In the data rows, zero lies at 7.5, halfway between 7 and 8.
Here are some points:
[9 11 10 6 9 3 10 9 5 3 11 10 5 5 9 11 5 4 6 10 7 5 4]
[6 7 6 10 4 10 7 11 9 11 8 6 10 12 6 12 12 10 13 3 9 6 4]
[5 10 5 6 11 5 15 7 7 6 11 7 3 10 6 5 9 5 9 6 11 6 11]
[13 8 5 5 7 10 6 6 4 11 4 6 8 11 6 5 10 9 11 5 11 7 9]
[9 6 6 6 8 9 12 8 9 5 5 5 8 10 6 7 13 8 9 5 7 7 9]
[6 6 9 14 4 10 11 3 6 5 8 5 7 9 6 5 9 9 9 4 6 7 4]
[8 10 8 9 6 4 12 9 8 5 9 7 4 10 6 7 9 4 11 4 5 7 11]
[9 5 11 6 4 9 6 3 5 5 4 7 8 6 8 7 4 8 6 9 3 6 5]
[4 9 10 7 6 8 8 6 9 5 11 6 6 6 6 11 3 4 5 8 5 6 11]
[8 6 5 9 10 7 8 9 8 10 6 6 5 9 6 8 10 9 9 6 11 7 4]
[12 4 6 6 8 9 8 4 7 11 6 10 12 10 6 11 7 12 6 12 10 15 9]
[7 6 11 13 4 8 5 12 8 9 6 5 11 9 5 6 8 9 5 8 8 6 9]
[3 5 6 9 9 5 6 5 8 8 6 7 9 8 7 8 6 8 6 7 12 6 9]
[8 13 6 8 4 5 8 7 6 11 10 6 10 10 6 8 7 5 10 4 9 7 4]
[9 9 10 7 8 7 7 7 7 5 9 6 6 5 6 11 5 5 5 8 12 6 4]
[5 10 4 4 3 4 9 8 9 8 9 11 6 5 11 12 4 4 6 10 7 6 8]
[9 6 11 14 11 11 4 8 9 8 7 8 5 9 7 8 6 11 6 10 4 11 9]
[8 5 8 7 8 9 1 9 8 10 5 7 11 6 6 6 8 11 5 10 11 9 8]
[4 8 5 9 9 8 7 5 4 10 5 6 9 10 7 11 8 12 6 9 11 14 9]
[9 11 10 6 12 5 11 4 3 5 10 7 3 5 6 11 5 5 6 8 11 7 11]
Here are 15 more points, each followed by its number:
[10 10 10 5 11 8 9 6 15 5 10 15 11 3 15 5 4 6 7 11 11 8 9] 0
[12 5 10 10 6 9 8 8 5 6 6 6 10 5 7 3 9 10 6 9 5 6 9] 1
[7 11 11 5 9 10 10 8 5 3 10 8 8 5 9 4 5 5 6 9 5 8 4] 2
[5 9 5 2 9 6 7 10 7 8 10 11 11 4 10 4 5 5 6 10 10 8 8] 3
[5 6 5 4 9 12 9 4 11 8 5 13 5 3 15 6 8 9 6 10 5 6 9] 4
[7 10 6 11 8 4 7 8 10 10 12 6 5 10 7 7 5 4 8 6 4 7 11] 5
[8 7 10 7 4 9 6 8 8 4 5 13 7 4 15 11 9 10 6 11 3 11 8] 6
[8 4 11 5 3 9 7 1 10 5 6 6 3 5 8 7 7 9 6 9 11 7 4] 7
[11 5 10 12 11 10 4 9 6 8 8 6 10 6 7 12 8 10 5 9 7 8 9] 8
[3 4 6 7 5 9 6 4 7 10 3 7 8 8 6 4 7 9 6 5 10 6 8] 9
[9 12 5 7 4 3 9 6 8 10 11 6 11 10 6 4 10 6 13 3 7 7 9] 10
[9 9 5 13 6 6 8 9 8 11 13 6 8 9 6 6 3 5 7 5 9 8 4] 11
[8 6 6 9 7 9 7 7 8 9 6 13 10 11 6 7 9 11 6 11 8 15 9] 12
[8 5 11 5 10 6 7 7 7 5 4 6 4 6 8 4 8 10 6 8 7 7 9] 13
[3 6 10 6 8 9 7 11 6 6 5 5 10 6 6 7 7 10 5 9 11 6 4] 14
Which of these numbered points is nearest to each point below, looking only along the 5 directions in which the first points spread most? Its number follows each.
[7 12 6 4 8 4 12 11 8 7 10 6 9 12 7 4 11 6 14 3 4 7 4] > 10
[11 5 9 6 4 10 7 6 7 5 5 9 9 6 8 11 7 10 6 10 10 7 9] > 7
[4 6 8 7 8 8 0 10 6 11 4 6 3 5 8 9 7 9 6 9 9 6 8] > 14
[6 6 3 10 4 10 8 5 6 11 7 6 10 9 6 5 9 9 8 6 5 6 9] > 9
[8 9 4 6 9 6 9 9 7 12 11 5 5 9 6 4 4 6 8 5 6 8 9] > 11
[8 11 10 5 7 6 10 6 9 4 10 9 5 5 9 11 6 5 6 10 6 7 4] > 2
[7 5 11 8 12 8 6 7 4 4 7 7 7 5 9 5 9 10 6 10 7 8 4] > 13
[10 11 6 9 10 3 6 3 7 10 11 6 4 12 7 12 9 6 15 3 7 7 8] > 10
